One vector is turned by the same rotation once a step. Each row is the vector after some number of steps, and that number follows the row.
The counts run from 0 to 722.
[132 173 109 133 153  91 144 165 119  87 119 136 137 168 102 158 145 173
 167 113 109 124  80 115 101 115 117 140 127 120 178 109]  452
[142 164 100 123 131 105 150 150 116  96 161 134 113 147 113 162 118 165
 183 123 102 150 122 145 101  90 102 172 129 159 153 121]  33
[161 194 101 130 166  93 139 156 108  97 129 133  97 169 162 152 173 134
 151 147 139 152 105 110 110 101 118 121 128 118 167 134]  597
[146 150 123 133 187  88 136 167 116 109 111 148 131 175 152 173 136 134
 191 130 133  96 129 114 108 124 154 151 121 124 142 111]  283
[146 181 112 121 135  86 130 179 137  89 132 135 142 160 117 158 136 151
 203 143 109 115 108  94  96 122 131 139 113 134 140 126]  126
[104 135 124 151 191  96 148 158 110  71 134 132 131 124 171 181 116 124
 141 125 134 118 132 142 123  92 129 138 137  85 180 144]  80
[144 153 119 153 165 121 131 123 118 127 141 141 121 138 170 210 124 121
 169 130 119 124 136 166  88  89 109 177 144 117 159 142]  196
[134 153 120 130 144 113 130 173 130  77 167 138 124 134 108 153 112 156
 214 144 141 112 117 136 135 100 158 159 110 123 142 153]  697
[116 147  93 144 118  87 135 168 105  86 158 138 126 137 126 158 105 162
 202 103 124 172 122 129 130 108 117 133 131 150 171 129]  331
[133 157 137 115 156  94 163 172 114  48 165  97 119 132 126 151 114 150
 159 137 135 138 103 137 129  98 102 146  98 132 162 143]  240
[123 169  95 170 151 122 129 163 119 100 148 140 148 168 101 157 136 154
 202 106 138 131  81 147 118 109 124 137 136 130 160 102]  154
[127 154 138 130 174  88 138 166 125 104 107 159 128 157 153 149 129 152
 203 115 108 103 122 131 120  89 128 161  89 141 145 111]  279
[139 163 107 159 145  80 141 154 112  76 146 117 128 136 154 164 112 123
 150  89 140 155 108 137 118 105 101  82 133 133 183 126]  627
[132 165 110 146 189 111 140 154 109  70 162 110 120 126 152 175 125 122
 137 154 163 144 102 167 134 108 117 124 137 110 164 138]  234
[130 151 138 158 171  83 131 134 122  86 148 131 115 102 167 186 132 106
 141 124 143 115 137 157 117  82 146 138 134 116 177 166]  380
[114 176 104 140 183  87 158 160 106  90 123 137 138 133 130 146 170 163
 165 151 125 151 108 128 147 101 130 137 115 142 160 100]  269
[149 149 101 153 164 100 119 144 112 120 166 115 134 166 155 213 157 130
 143 145 121 149 145 132 130 105 100 144 152 123 161 155]  351
[137 164  84 134 120 102 125 153 110 104 165 143 115 121 154 179 148 145
 169 136 102 160 121 132 124  93  89 126 124 125 175 171]  509
[125 135  97 176 162  89 136 158 104 115 148 139 141 169 155 192 133 119
 168  97 157 139 136 118 108 121 142 144 164 117 168 135]  168
[114 173 120 133 171  90 150 173 105  84 133 125 140 148 133 151 169 167
 161 159 107 159 125 106 143  90 127 139 103 137 161 105]  268
[148 194 118 128 159  93 137 148 126  93 129 147 114 155 129 126 125 159
 194 108 124 129 100 158 115  84 125 132 108 149 152 103]  605
[159 145 131 137 166  93 135 139  96  91 157 125  93 122 138 190 118 151
 169 153 146 159 146 144 120 112 151 140 148 152 182 134]  203
[135 158 102 180 121 119 134 170 107  82 142 138 119 161 140 154 128 129
 193 120 147 145  91 108 115 100 136 119 140 119 189 128]  0
[127 174 139 161 153  94 106 131 129 109 147 126 149 153 159 184 103 136
 188  99 154 152 155 164 113  95 125 127 120 125 141 104]  317
[137 181  91 143 156  84 122 168 139 103 124 150 148 137 133 155 138 129
 203 130 120 102  91 129  94 125 152 128 131 138 136 117]  128
[139 152 106 128 156  78 139 140 124 124 150 156 129 129 121 188 149 149
 196 114  96  96 150 135 109 103 149 161 122 126 143 156]  672
[120 144 122 173 189 114 141 161 116  94 155 115 142 151 177 175 148 100
 148 151 166 133 130 130 143  86 133 147 128 114 145 145]  560
[121 167 124 161 164  66 132 145 133 104 129 147 155 159 120 164 129 132
 185  82 125 102 146 136 109  96 162 126 135 133 143 105]  463
[154 156 109 165 139 122 137 159 117 100 147 119 140 185 128 167 125 128
 195  90 139 109  75 137 114 116 100 139 119 130 154 131]  156
[137 171 114 141 161 122 116 147 108  91 161 134 121 134 119 190 160 173
 166 176 141 147 127 132 138 103 133 134 129  95 169 149]  687
[127 177 114 148 145  96 152 164 114  65 138 107 133 113 167 168 143 118
 136 162 130 149  96 120  87 103  95 130 121 129 160 125]  417
[144 152 111 171 131 126 125 169 133 101 152 121 151 191 130 170 118 130
 191 105 127 106  97 117 116 102  99 140 126 124 150 128]  157
[122 154 108 138 146 111 127 165 137  87 150 140 140 140 156 184 121 115
 176 129 139  90 112 138  93 108 130 170 124  95 137 169]  703
[129 158 137 143 187  66 156 161 130  79 147 102 163 131 141 175 136 112
 154 136 131 113 155 123 113 104 152 145 125 148 120 116]  255
[153 154 109 141 166 104 152 123 109 128 150 146 118 147 126 183 142 144
 199 113 122 118 140 164 102  95 127 185 123 148 136 133]  191
[121 137 111 172 169 112 131 134 107 110 146 119 150 131 163 213 115 137
 155 130 120 151 143 157 128  99  99 129 139 121 172 103]  652
[152 143 125 147 167 104 133 148 120  91 156 120 124 149 152 204 140 106
 146 137 130  92 138 121 106  99 139 155 145  99 165 179]  377
[133 175  95 146 118 104 117 140 123 101 163 132 126 108 142 182 144 150
 171 148  91 154 122 145 119  75  93 122 121 138 174 150]  510
[115 153 116 145 160  95 166 168 141  79 148 115 156 123 153 162 118 109
 164 118 108  89  93 141  94  96 106 161 113 132 133 134]  249
